Some points:
-13 & -60 & 54 & -2 & -22 & -18 & -12 & 32 & -46 & 18 & 30 & -26 & 11 & 50 & 54 & 42 & -54 & 12 & 36 & -29 & 27 & 60 & -33 & -24 \\
-21 & 12 & -42 & -17 & -18 & -42 & -18 & -48 & 79 & 36 & -18 & 7 & 48 & 18 & 24 & -48 & 66 & -24 & 35 & 50 & -2 & -60 & -16 & -12 \\
-25 & -66 & 48 & -32 & 22 & -42 & -24 & 105 & -44 & 66 & -6 & 5 & -7 & 101 & -66 & -48 & -42 & -6 & 18 & -42 & 15 & -54 & 42 & -54 \\
-31 & -6 & 36 & -10 & 38 & -48 & 0 & -13 & 4 & 6 & -54 & -45 & 43 & 35 & -36 & 60 & -12 & 36 & 46 & -35 & 39 & 6 & -21 & 48 \\
27 & 36 & -54 & 12 & -19 & 0 & -36 & 17 & -1 & -66 & -36 & 69 & 22 & -15 & 0 & -42 & 12 & -48 & -39 & -10 & -95 & 66 & -12 & -42 \\
17 & 42 & 24 & -54 & -41 & 6 & 30 & 16 & -19 & 66 & -48 & -53 & 48 & 11 & 54 & -36 & 54 & -66 & -22 & 44 & 6 & -66 & 54 & 6 \\
29 & -54 & 0 & -26 & 27 & -54 & 12 & 5 & -14 & -18 & -18 & 16 & 54 & -7 & 0 & 0 & 42 & 30 & 55 & 1 & 57 & -6 & 9 & 54 \\
59 & 42 & -66 & -6 & 13 & -30 & -66 & 17 & 62 & 42 & -42 & 9 & 25 & 34 & 60 & 18 & 12 & -54 & -45 & -12 & 19 & 48 & 23 & -36 \\
-20 & -66 & -24 & 35 & 31 & -36 & -12 & 47 & 52 & -42 & 24 & 51 & -46 & 65 & -6 & -36 & 66 & 54 & 11 & 4 & -26 & 36 & 16 & -48 \\
-92 & 36 & 42 & 6 & -38 & 24 & 60 & -59 & -96 & -66 & -48 & -66 & -67 & -62 & -66 & 54 & -60 & 60 & 110 & -14 & -28 & -66 & -56 & -30 \\
19 & -36 & 6 & 21 & 5 & 60 & -24 & -26 & 12 & -54 & 66 & 31 & -39 & -15 & -42 & 60 & 18 & -36 & 1 & -11 & -35 & -36 & 6 & -60 \\
0 & 60 & 66 & 38 & -19 & 30 & 36 & -1 & 14 & 0 & -6 & -34 & -28 & -42 & -48 & 12 & -60 & 6 & -57 & -23 & -24 & -48 & -25 & -60 \\
25 & 12 & -66 & 91 & -49 & 6 & 42 & 35 & -11 & -48 & 54 & 50 & -13 & 49 & 54 & -66 & 60 & 42 & -63 & 35 & -61 & 36 & 28 & 30 \\
-11 & -30 & -36 & -18 & 102 & 66 & -54 & 48 & -30 & -36 & 12 & -11 & 67 & -4 & -24 & 30 & -66 & -24 & 38 & 3 & -13 & 0 & 76 & -66 \\
98 & 18 & -6 & 54 & -76 & -6 & 60 & 14 & -45 & 24 & 54 & -10 & -36 & -17 & 24 & -54 & 36 & -36 & -51 & 26 & -61 & -12 & 77 & -54 \\
-30 & 66 & 48 & -4 & 13 & 6 & 6 & 19 & 5 & 48 & 42 & -65 & -22 & -54 & -12 & 6 & -30 & 36 & -35 & -32 & 9 & 6 & 5 & 6 \\
58 & 12 & 12 & -22 & 7 & -60 & -66 & -27 & 4 & -12 & -54 & 50 & 26 & 1 & 66 & -42 & 6 & -60 & -10 & -7 & 7 & 60 & 20 & -42 \\
-25 & 54 & -60 & -41 & -60 & 48 & 18 & -39 & 65 & 18 & -54 & 15 & 19 & -57 & 48 & -12 & 48 & -18 & -11 & 98 & 20 & -30 & -70 & 66 \\
29 & -48 & -30 & -10 & 13 & -54 & -48 & 25 & -7 & -18 & -24 & 12 & 34 & 1 & 18 & 12 & 30 & -48 & 67 & 1 & 52 & -42 & 15 & 66 \\
58 & 42 & -42 & -70 & 33 & -12 & -42 & -7 & 67 & 30 & -66 & 0 & 29 & 34 & 60 & 0 & 24 & -66 & 0 & -6 & 14 & 48 & 25 & 18 \\
41 & -24 & -60 & -9 & 8 & -60 & -6 & 16 & -1 & -48 & -60 & 10 & 53 & -27 & -24 & 42 & 42 & -12 & 8 & -9 & 33 & -24 & 6 & 36 \\
-53 & -66 & 6 & 0 & -29 & 42 & -30 & 44 & -29 & 36 & 36 & -3 & -45 & -5 & 66 & -24 & 6 & -60 & -12 & -61 & 29 & 54 & 10 & 36 \\
15 & 54 & 12 & -20 & -26 & -6 & -60 & 4 & 2 & 54 & -12 & -68 & -41 & -49 & -48 & -18 & -30 & -36 & -23 & 4 & 40 & -24 & 41 & -18 \\
-11 & -54 & -18 & 66 & -30 & -24 & -18 & 36 & -7 & -30 & 24 & 19 & 1 & 85 & 6 & -60 & 0 & -6 & -65 & -35 & 9 & -54 & 23 & 12 \\
26 & -42 & -12 & 25 & 46 & -30 & 12 & 42 & 6 & -54 & -24 & 32 & 5 & 10 & 48 & -60 & 54 & 12 & -41 & 8 & -70 & -42 & 13 & -12 \\
-17 & -12 & -12 & -26 & -7 & -36 & 6 & 1 & 45 & 60 & -60 & 13 & -6 & 10 & -18 & -30 & 30 & 24 & 13 & -3 & 35 & -60 & 1 & -24 \\
39 & -42 & -66 & 118 & -8 & -48 & 42 & -20 & -78 & -42 & 60 & 90 & -48 & 60 & 66 & -66 & -48 & 66 & -52 & 55 & -64 & 66 & -69 & 12 \\
47 & 6 & -54 & 68 & -28 & 18 & 0 & -25 & -10 & -6 & 48 & -25 & -34 & -71 & 30 & -42 & 6 & -30 & -48 & 24 & -21 & 18 & 30 & -30 \\
-65 & 60 & 42 & 4 & 40 & 24 & 6 & -61 & -5 & 30 & 18 & 0 & -64 & -7 & -66 & 66 & -48 & 42 & 41 & -19 & -11 & 30 & -36 & -42 \\
33 & 48 & -24 & -86 & -18 & -36 & -66 & -34 & 55 & 54 & -30 & -5 & 72 & 6 & 24 & -36 & 60 & -54 & 10 & 23 & 46 & 12 & 19 & -6 \\
2 & 36 & 36 & 9 & 27 & 42 & 54 & 11 & -31 & 48 & 6 & -51 & 10 & -36 & -6 & 24 & 0 & 24 & 5 & 9 & 19 & 24 & -39 & -6 \\
70 & 0 & 30 & 2 & -32 & 48 & 48 & 23 & -30 & 54 & -36 & -49 & 22 & 16 & -6 & 30 & -18 & -18 & -62 & 26 & 2 & -18 & 81 & -66 \\
7 & -36 & -6 & -15 & -45 & 12 & 48 & 45 & 66 & -24 & -66 & 82 & 25 & 40 & 36 & -54 & 54 & -54 & -50 & 22 & -42 & -12 & 66 & 42 \\
-29 & 24 & 0 & -18 & 17 & 54 & 24 & -37 & 30 & 6 & 24 & 30 & -41 & 6 & -42 & 24 & 48 & 18 & 31 & 41 & 14 & 24 & -52 & 24 \\
15 & 0 & -24 & 6 & -54 & 60 & -12 & -12 & -16 & -6 & 54 & 7 & -5 & -10 & 18 & 48 & -36 & -24 & -23 & 23 & -24 & -36 & -38 & -54 \\
52 & -54 & -12 & -40 & 34 & -66 & -30 & 63 & 19 & 12 & -24 & 25 & 77 & 5 & 12 & 48 & 24 & -66 & 32 & 33 & 53 & 0 & 32 & 24 \\
-35 & 48 & 24 & 13 & -13 & 42 & 66 & -4 & -11 & 0 & -12 & -39 & 26 & -43 & 36 & -12 & 36 & -6 & -15 & 51 & 21 & -42 & -15 & 0 \\
-50 & 66 & 54 & -7 & 106 & 54 & 54 & -37 & -37 & -24 & -12 & -82 & -37 & -5 & -60 & 12 & -66 & 42 & -43 & 4 & -1 & 12 & -101 & -18 \\
-32 & -42 & 18 & 2 & 44 & -54 & -6 & -6 & 3 & -12 & -42 & -23 & 43 & 5 & -42 & 54 & -12 & -12 & 36 & -38 & 4 & 12 & -29 & 54 \\
-17 & -18 & 12 & -5 & -38 & -24 & 18 & 19 & 26 & 66 & 42 & -6 & 21 & 23 & 42 & -24 & -36 & 18 & 35 & -85 & 88 & 54 & 32 & 60 \\
-23 & -24 & 18 & 32 & 17 & 30 & 54 & -38 & -5 & -24 & 6 & 34 & 5 & 13 & -18 & 54 & -42 & 66 & 8 & 56 & 9 & 42 & -36 & 6 \\
-19 & 24 & -42 & -77 & -43 & -12 & -54 & -53 & 27 & 60 & 36 & 20 & -43 & -32 & -36 & 24 & 18 & 0 & 33 & -10 & 66 & 24 & -49 & 18 \\
-38 & 24 & 30 & -8 & 52 & 18 & 36 & -82 & -14 & -12 & 36 & 17 & -10 & 19 & -54 & 66 & -6 & 60 & 4 & -18 & -31 & -48 & -60 & 48 \\
-21 & 30 & 6 & -26 & -6 & 36 & 36 & -86 & 38 & 24 & 12 & 27 & 53 & 25 & 12 & 36 & -6 & -42 & 30 & 81 & 11 & -6 & 0 & -36 \\
28 & 54 & -6 & 114 & -24 & -6 & 66 & -94 & -65 & -54 & 60 & -29 & -66 & 5 & 36 & -66 & -54 & 66 & -9 & 89 & -109 & 66 & -23 & -6 \\
43 & -24 & -18 & 17 & -2 & -66 & -36 & 69 & -25 & 6 & 18 & 22 & 4 & 34 & 12 & 6 & -12 & 12 & 13 & 3 & -1 & -6 & -21 & 24 \\
55 & -12 & -36 & 23 & 56 & -24 & -60 & 25 & 12 & -60 & 42 & -5 & 21 & -27 & 6 & 6 & -24 & -42 & -8 & -49 & -18 & 36 & 28 & 12 \\
-46 & 6 & 60 & -27 & -14 & 66 & 30 & -7 & 20 & 24 & 6 & 35 & -28 & -5 & -60 & 66 & 12 & 54 & -30 & 3 & 53 & -18 & -7 & -12 \\
Along one direction, these points spread out more than along any other. Take the direction at right angles to it along which they spread out most. Then take the direction at right angles to both along which they spread out most. Go by this last direction. How far along it is each point below, from 0 to 99? 50 is the average, and the first point above lies past it. One standard deviation of the points above along it is 16.
-13 & -18 & -48 & 29 & -112 & 66 & -42 & -62 & -4 & -30 & 0 & -2 & -27 & -96 & -36 & -30 & -36 & 48 & -16 & -11 & -12 & 6 & -29 & 36 \\ >> 39
8 & -30 & -48 & 11 & 16 & -12 & 12 & 49 & -12 & -6 & -42 & 88 & -1 & 58 & -30 & -54 & 66 & 0 & -42 & 8 & -51 & -66 & 44 & 30 \\ >> 57
-32 & 66 & 42 & 18 & -3 & 24 & 66 & 10 & -13 & 12 & 0 & -48 & -50 & -38 & -54 & -18 & -42 & 36 & -58 & 24 & -37 & -24 & 28 & -48 \\ >> 36
25 & -6 & -36 & -23 & -14 & -66 & -54 & 60 & 89 & 12 & 30 & 4 & 49 & -11 & 30 & 36 & -24 & -42 & 53 & -24 & 82 & -12 & 34 & 0 \\ >> 59
-64 & 18 & 60 & -49 & 77 & 0 & 24 & -1 & -38 & 36 & -36 & -58 & 15 & -1 & 42 & 18 & -54 & -12 & 48 & -116 & 42 & 54 & 29 & 60 \\ >> 68
-59 & -6 & 66 & -13 & -27 & -18 & 42 & 41 & 42 & 42 & -66 & 41 & 36 & 68 & -24 & -24 & 42 & 54 & -7 & -21 & -17 & 42 & -55 & 42 \\ >> 58
4 & 6 & -30 & -12 & 16 & 54 & -42 & -24 & -2 & -60 & 66 & 1 & -43 & -40 & -12 & -6 & -24 & 6 & 77 & -3 & -12 & 42 & 19 & -36 \\ >> 55
-33 & 30 & 54 & -70 & 4 & 36 & -6 & -16 & 57 & -36 & -6 & 28 & -26 & -23 & -30 & 36 & 36 & 24 & 61 & 36 & -8 & 18 & -42 & 54 \\ >> 44
-74 & -48 & 24 & -26 & 60 & 36 & -48 & -31 & -90 & -42 & 48 & -63 & 41 & 25 & -54 & -6 & -66 & -30 & 43 & -101 & -14 & 30 & 68 & 66 \\ >> 83
-15 & -12 & 66 & -6 & -1 & 12 & 24 & 3 & 14 & 42 & -30 & -60 & -88 & -64 & 42 & -12 & -6 & 48 & -33 & -18 & 7 & -30 & -35 & -66 \\ >> 41
26 & -60 & 36 & 44 & -27 & 12 & -24 & -4 & -61 & -66 & 66 & -24 & -68 & 20 & -12 & -6 & -18 & 30 & -3 & -26 & -47 & -36 & -15 & -24 \\ >> 70
61 & -36 & -54 & 16 & 17 & -42 & -36 & 13 & -17 & -36 & 12 & 11 & 25 & -69 & 6 & 42 & 24 & 6 & -25 & -15 & 9 & -54 & -15 & 42 \\ >> 58
